In the rows, 128 means zero.
First come named moves, each a turn or a mirror, each shown by rows before and after it. For each pair of rows after them, which moves, in which order, take the first row to the second? The first pair is done for you.
move z432:
[145  85 144 145 137 168 158 128 122  89 154 167 178 135 122 149 168 136
 167 115 105 144 158 116 127 117 139 155 118 146 150 133 146 171 123 122
 117 140 128 141 111 150  87]  ->  [125 115 139 141 152 134 147 140 160  88  85 156 125  83 111 152 157 128
 180 107 118 136 160 123 156 107 111 154 109 136 141 161 108 161 108 115
 145  93 114 154 134  90 122]
[112 126 123 124 134 136 153 143 172 123 124 115 131 111 114 125 163 125
 146 133 110 130 124 139 143 119 121 122 132 142 136 124 143 140 110 124
 137 104 137 124 126 109 116]  ->  [121 113 136 125 128 143 155 133 159 119 145 129 148 130 114 123 165 138
 145 143 107 136 127 132 134 119 128 125 123 147 135 118 145 145 119 125
 123 116 138 122 119 131 105]
[111 126  89 118 139 176 125 128 129  96 227  95 156 128 128  92 145 135
 138 115 110 137 187 108 108 105 143 126 161 136 162 128 129 167  70 164
  86 155 169 145 152 245 138]  ->  [ 72 151  69 117 162 131 103 164 171 103 126  87  90  54 121 112 130 123
 151 113 121 133 192 121 143  79 110 131 148 119 143 165  91 146  50 152
 126  91 151 149 185 175 190]
move z714:
[107 104 104 119 139 119 117 123 138 110 181  98 171 136 112  94 146  99
 128 132 130 130 137 114 119 118 133 135 133 130 127 119 138 141  97 146
  93  97 135 150 135 113 126]  ->  [133 107 121 136 137 112 134 136 163 114 170 112 169 160 106  91 143  98
 116 127 141 115 124 124 110 150 136 138 109 126 122 119 153 144 110 143
  87  93 112 133 126 107 112]
[186 172 136 108 117  76  67 121  97 170  95 101  67 135 169 153  71 111
  84 111 180 115 102 190  86 159 131 103 121 114 136 187 131  60 115 114
 108 150 130  67 124 110 148]  ->  [115 148  85  70 118 120  47 114  91 152 155  58 104  87 169 155  93 122
 113 112 130 162 160 164 111  60 139 107 187 132 159 178  78  82  90 126
 122 131 178 111 156 157 169]
[127 159 142  98 153 108  98 129  74 121 100 122 119 104 167 175  92 122
  94  99 152 122 143 120 103 126 147 104 113  93 124 139 102  83 148 114
 139 163 141 112 121 152 146]  ->  [ 92 125 125  85 148 140 109 124 104 100 141 108 149  90 160 171 133 135
 140 116 120 149 161 111 122  78 157 108 138 121 141 130  81 117 134 113
 133 146 165 138 132 177 141]
move z501:
[127 162 111  93 127 127 130  99 141 168  89 118  99 108  90 117 101 132
 150 102 109 119 126 137 114 105 136 147 153 154 152 162  89 128 133 150
 123 117 113 166 128 113 129]  ->  [113 145  89  99 127 123 131 109 165 149 126 108 130 102  99 110 117 123
 154 120 114 120 131 126 120  95 128 139 155 158 152 161 100 131 115 165
 112 100 128 174 134 114 131]
[179 128 161 132 121 143 139 102  62 160 150 153 142 193 143 118 107 167
  90 117 117 120 124 121  90 167 162 133 157 114 144 118 149 134 152 117
  97 199 124 105  97 183  98]  ->  [165 163 164 150 143  81 147 140 140 138  35 159  54 130 134 129 110 142
 107 118 155  93 108 140 122 186 105 145  98 107 121 159 132 111 139 109
 136 114  79  94 118  72 126]
[142 147 151 158 139  87 123 117  83 148 128 141 151 137 151 117 100 105
 108 110 162 125 126  95 101 144 102 128 116 112 102 125 167 118 131 125
 126 126 145 121 141 124 129]  ->  [136 148 142 163 147  72 131 124  94 147 127 138 149 136 147 116 102 103
 107 109 164 119 125  98 109 144 104 124 110 112 113 126 164 114 119 124
 127 119 137 115 145 114 142]
[146 147 145 122  99 157 140  94  75 146 140 134 105 147 108 161 178 149
 177 135 114 134 110 152  93 128 133 130 135 127 137 106 119 148 165  87
 138 159 129 114  78 195 109]  ->  [135 163 133 141 122 118 145 131 160 128  85 128  57 103 115 156 183 125
 195 133 128 117 104 164 119 136  89 123 101 124 115 139 108 135 147  88
 164  90 101 119 102 112 138]
Then:
(2 to 3 moves a pair)
[137 145 125 128 133 116 124 163  77 147 153 152 131 140 150 115  75 126
  82  99 141 131 142  97 129 156 127 132 139 116 153 140 147 108 148 144
 123 149 127 118 127 170 143]  ->  [144 146 135 131 142 119 132 171  87 153 147 156 126 158 145 111  75 122
  81  97 147 128 133 106 122 171 124 136 125 114 147 141 165 103 151 140
 119 144 112 109 113 156 134] : z501, z432
[108 161 103 107 137 119  95 120 133 122  21 107  54  52 117 173 110 155
 146 108 114 135 133 144 168  67 110 122 141 119 124 157  46 121 136  95
 169 105 117 121 139  87 167]  ->  [158 154 152 164 140  90 145 160 223 100  73 142 117 164 109 100 147  98
 121 131 158  90  86 146 147 199  85 121  66 146 104 150 167 124 135 126
 139 102  88  89 111  45 110] : z501, z714, z714
[119 145 111 113 141 115 118 126  82 141 104 107 128 108 133 135  84 126
  83 126 144 124 148 118 121 138 112 126 139 105 128 142 120 107 107 128
 130 132 129 142 150 110 163]  ->  [117 111 112 104 123 163 131 118  85 118 169 104 180 132 128 111 128 133
 112 138 113 145 153 104 119 132 134 129 157 134 149 118 136 141 110 137
 112 144 147 152 141 156 129] : z432, z714
[144  94 164 154 143 144 148 138 169 147 181 163 150 154 158  77 146 122
 140 109 134 121 125 132 122 174 153  83 145 143 140 132 168 134 135 123
  87 153 130  99 122 118  85]  ->  [122  99 135 152 152 127 132 166 215 135 166 150 148 129 165  75 143  97
 149 120 131 127 139 115 154 163 126  78 151 143 132 134 151 128 108 132
 101 105 131 109 149  80 116] : z501, z432, z501
[125 117 118 102  91 136 109 133 140 144 116 119  64 103 107 152 118 199
 114  59  99  89 168 121 170  86 144 124 146 119 103 106  85 105 116  93
 147 125  91  94 127 178 111]  ->  [154 102 140 145  97 130 143 142 170 128 167 142 121 176 118 112 138 170
  97  81 119  64 144 119 152 159 141 119 121 133 100  89 149 121 129 114
 113 153  72  73 100 173  74] : z501, z432, z714
[165 110 140  83 168 106 174 134 149 123  70  90 117 149 105  91 206 146
 143 104 115 138 126  86 156  78 135 180 115 147 144 119 166 133 160  61
 134 123 126 109 122 102 124]  ->  [183  97 135  75 153 116 168 129  98 132 115  82 168 169 130  88 175 138
 111 101 114 146 138  67 129  85 162 178 136 141 140 113 186 137 158  70
 111 160 159 119 121 146 125] : z714, z501, z501
[101 143 160 138 142 148 154 115 119 136  61 124  61 106 127 120 126 171
 159 127 118 126 122 139 125 144 114 114 131  99 149 129 107 120 173 115
 131 129  78 102 119 109  99]  ->  [118 139 161 133 127 152 154 100  68 147  89 120  75 127 133 121 106 177
 137 120 124 130 123 134 107 155 130 107 147  92 152 113 122 112 173 116
 113 166  95 103 124 140 102] : z432, z714
[132 151 130 132 124 105 119 117 118 119 107 114 102  84 147 149 122 146
  72  81 164 108 114 119 141 126 144  99 133 106 117 129 106 119 135 131
 131 110 111 111 124  88 140]  ->  [154 153 143 136 122  98 128 123 135 115 107 127 102 109 141 141 132 145
  75  84 175  96 107 127 130 141 144 111 121 110 119 130 122 117 139 126
 122 111 104  97 112  84 125] : z432, z501
[150 108 133 117 107  60 133 136  60 141 171 120 165 143 162 149  95 123
  54 184 142 135 105 106 139 153 138 130 146 123 146 158 134 107 139 167
  83 190 140 154 151 169 160]  ->  [167 129 153 129 100  51 136 140  52 155 128 140 116 142 151 161  87 131
  48 171 150 124  82 118 144 172 133 133 123 118 149 165 135 105 150 144
 104 189 126 142 141 139 152] : z501, z432
[115 134 143 154  84 185 140 143 159 112 161  86 137 108  98  78 143 166
 190  74  80 119 154 143 158 125 119 147 143 117 145 134 118 159  95 135
 114  88 104 112 195 126 113]  ->  [122 156 132 146 102 147 106 142 102 144 125  74 109  90 118 106  74 150
 155  54 119 114 162 145 142 127 112 140 155  85 127 160 103 117  97 141
 132 110 104 113 219 109 155] : z714, z714, z714
[ 87  84  83  87 110 121 114 130 161 101 185  99 166 119 139 123 178 102
 118 117 122 160 152 102 100  64 145 146 176 128 114 111  93 140  91 140
 112 131 154 149 101 159 138]  ->  [124 129 115 130 119  62 127 160 215 111  74 140  89 121 128 126 168  82
 105 105 165 122 103 130 103 126 114 147 113 101  91 136 115 123 110 127
 133  99 103 109  95  70 138] : z714, z432, z714
[147 126 199 122 105 138 135 152  78 118  67 145 115 147 131 173 136 115
 105 100 156 105  93 155 113 133 115 114 114 155 128 155  95 112 138 191
 108 138  61 150  86 101 104]  ->  [147 107 200 136 103 153 139 144  77 111 125 139 161 184 136 150 154 104
 105 109 145 109 101 136 105 141 123 116 117 163 134 141 119 120 128 207
  85 162  79 159  89 125  89] : z501, z432, z501
[127 148 135 108 133 150 139  96  78 155 136 113 126 125 125 142 101 155
 103 124 137 146 121  99 105 111 167 130 169 120 156 128 105 111 139 112
 127 181 146 124 134 175 116]  ->  [ 91 154 100 115 152 119 132 136 157 135 105  94 105  75 125 127 104 117
 124 139 150 147 127  98 146  94 106 134 149 123 131 150  92 107 108 124
 147 119 141 144 168 106 159] : z432, z501
[148 121 146 121 136 105 153 167 157 116 145 123 142 155  93 106 134 114
 110 150 141  98  95 134 140 169  91 134 122 131 127 132 161 123 124 145
 110 125 109 112 130 122  96]  ->  [138 140 131 118 140  87 139 168 150 124  90 125 103 118  90 125 126 122
 116 141 144  97  95 145 142 154  76 139 121 124 121 154 128 109 129 139
 129 100 105 113 144 103 122] : z501, z432
[ 81 116 111 122 123 152 164 117 159 111 204 142 182 128 131 117 170 118
 147 145  83 165 146  96 134 102 115 125 148 152 109 123 114 149 121 156
 122 121 133 149 123 124 111]  ->  [ 81 150 116 105 122 132 133 109 114 143 129 141 106  69 131 155 151 138
 144 123  93 169 140 112 133  73 111 123 152 127 108 147  53 121 141 133
 151 107 114 142 134  97 140] : z432, z501, z432
[133 123 142 129 109 146 149 145 168 116 184 140 156 147  92 130 196 145
 141 158  99 160 149 116 124 103 156 129 138 178 157 125 118 137 113 116
 131  98 133 133 110 152  77]  ->  [149 158 152 133 109 117 144 156 185 120 111 136  93 122  83 139 179 144
 139 136  99 150 124 132 139 120 136 132 115 167 152 139  98 125 121  95
 149  74 104 114 104 109  94] : z501, z501
[116 145 119 104 129  90 124 134  42 151 116 115  99 144 140 131  68 116
  76  87 129 130 132 123 120 158 103 107 144  99  99 118 162  88 132 142
 137 143 131 118 144 120 153]  ->  [138 114 158 124 107 125 177 130 118 115 143 149 120 184 113 106 151 124
 129 107  94 116 102 141 130 202 113 121 111 139 110  93 191 125 139 129
 117 127 114  90 102 117  88] : z714, z714, z714
[174  87 159 146 102 124 150 133 161 103 103 161 100 191 139 129 160 122
 161  95 120 132  76 154 155 161 167 161 104 157 160 113 150 168 111  67
 110 168 140  77 117 171 103]  ->  [119 108  93 118 131  97  98 146 132 111  59 119  69  97 147 161 116 120
 158  81 123 154 113 143 178  80 140 154 143 132 151 144  84 144  85  74
 146 132 171 119 175 141 176] : z432, z714, z714
[127 122 132 136 126 137 132 142 156 112 118 126 117 132 143 113 148 108
 129 131 139 119 128 139 133 130 119 141 105 128 106 116 134 122 105 134
 146 110 101 113 133 119 122]  ->  [126 133 143 128 120 141 130 129 117 133  92 133  95 130 138 129 132 128
 116 120 141 114 124 144 126 118 141 141 115 114 115 122 118 119 118 119
 156 125  98 106 128 128 120] : z501, z501, z432
[132  91 100  89 125 152 127 139  83  96 164 143 125 141 142 161 108 120
 101 106 120 137 145 124 121 138 168 115 161 125 126 155 142 133 168 156
 120 131 169 133 138 161 120]  ->  [117  86 105 103 133 149 146 146 125  87 179 152 142 156 143 132 122  99
 106 122 127 117 143 128 120 159 162 114 145 136 125 156 167 136 162 169
 121 121 161 130 131 134 111] : z501, z501, z432
[135 129 122 150 118 134 107 119  75 143 153 115 144 150 149 139  85 129
 100 113 124 129 151 105 115 137 167 117 151 125 137 119 136 120 111 133
 119 150 130 130 146 189 137]  ->  [161 142 139 159 119 122 120 118  82 156 123 139 113 153 131 140  93 134
  95 111 127 115 131 110 102 167 174 120 130 124 134 126 150 119 130 127
 119 161 111 106 134 176 124] : z501, z432
[204 186 162 158 134 115 158 161 131 108  97 133 150 200 127 100 150 125
  86 130 176  86  63  97 113 223 123 134  80 111 123 119 172 146 128 138
 101 152 125 121  53 105 140]  ->  [181 190 135 153 155  95 153 185 179  92  66 121 137 168 114  90 153 105
 100 139 182  81  80 106 130 209  99 125  71 115 113 129 165 141 111 147
 113 121 123 135  77  66 165] : z501, z432
[107  74  79 102  71 162 176  76 108 120 224 136 168 116 132  95 142 117
 120 173 136 140 173 125 142 133 101 136 182 140  98 124 123 189  81 119
 107 159 160 127 124 171 172]  ->  [ 92  86  88 122  75 154 192 101 201  94 160 141 110  82 108 102 189 108
 165 182 139 121 150 147 178 145  71 144 137 147  91 139 110 191  81 102
 131  89 135 117 122 105 167] : z432, z714
[101 134  86  69 115 124 112  86  71 164 140  88 132 124  96 152  98 119
  75 126 185 167  90  99 106 134 132 151 130  97 108 118 114  73  91 115
 131 103 104 139  69 105 209]  ->  [105 105  86  82 101 142 136  86  80 152 184  97 171 153  93 148 113 104
  79 138 183 165  93  94  95 144 143 152 127  97 107 105 142  78  96 128
 111 120 124 147  65 132 190] : z501, z432
[128 139 124 112 136 139 121 122  95 128 139 137 117 126 140 131 125 124
 138 117 118 131 131 126 143 113 137 116 145 123 130 124 120 146 132 138
 130 133 148 139 129 160 125]  ->  [145 136 138 127 126 119 124 124  94 136 122 147 100 132 137 135 117 120
 116 120 134 118 115 132 132 137 133 121 129 122 123 130 128 137 140 127
 120 144 133 124 125 140 115] : z714, z714, z714
[130 163 141 114 133 101 112 104 102 162  79 154  79 118 129 147 113 173
 137 130 136 152 134 141 120  95 121 131 132  95 123 142 107 132 138 117
 135 124 103 120 128 142 164]  ->  [ 96 146 120 112 132 112 117 120 145 138 111 143 107 103 121 131 132 163
 158 141 109 160 156 135 141  68 114 137 141 121 117 138  88 138 116 126
 141  89 120 139 149 132 165] : z714, z501
[ 83 119  84 105 166 123  98 141 139 123 153 105 164  92 137 119 112 108
 107 141 149 144 141  99 148  82 114 127 152 117 122 137 106 117 114 142
 142 104 177 159 164 133 169]  ->  [121 117 128 100 135 165 115 100  92 154 154 132 147 122 116 141 145 148
 130 134 105 150 129 116 134  77 156 139 159 131 152 112  89 148 154 110
 133 148 155 144 117 195 121] : z432, z501, z714
[125 100 100 126 128 129  91 135 106 111 210  96 202 129 182 106  96  91
 119 156 149 135 163  96 117 106 118 104 151 133  94 132 173 122 107 159
 130 134 173 156 159 159 139]  ->  [147 155 120 140 141  85  88 155 122 135  61 125  80  79 167 137  88 105
 123 131 169 117 134 132 133 132 102 109 110 103  81 169 124  85 131 118
 171 101 119 119 143  72 159] : z501, z501
[130 116  92 119 153 192 128 113 207  89 119 118 137 104 108 147 193 143
 173 113  77 171 134 109 195  80 131 128  77 138 128 103 117 165 113 131
 127  53 159 107 130 106  97]  ->  [132 124  89 107 147 198 123 100 169 104  91 116 101  82 102 169 170 165
 170  93  73 175 135 109 205  66 138 126  89 126 130 116  91 152 117 127
 138  58 165 113 129 114 115] : z501, z432
[129  88 103 100 127 145 136 138  97 128 160  89 172 129 112 123 134 114
 139 133 124 147 135 101 129  91 150 126 153 142 153 158 141 112  89 135
  90 151 166 160 149 171 147]  ->  [136 110 129 109 129 132 132 137 120 137  68 111  79  83  93 146 147 140
 167 127 122 135 114 122 150  87 135 129 126 138 151 186  97 111 107 104
 128 113 115 141 141 123 156] : z501, z714, z501
[127 116 122  85 116 166 119  80  40 147 126 128 114 133 124 169 121 168
 131 111  96 155 147 130 110  90 179 129 178 114 151 115  76 126 141 109
 134 175 149 130 107 210 123]  ->  [ 89 135 105  99 135 132 122 126 152 129  52 117  63  67 106 159 154 147
 172 113 103 143 146 128 157  70 122 135 143 128 140 142  52 138 117 111
 179  89 130 129 132 115 155] : z501, z714
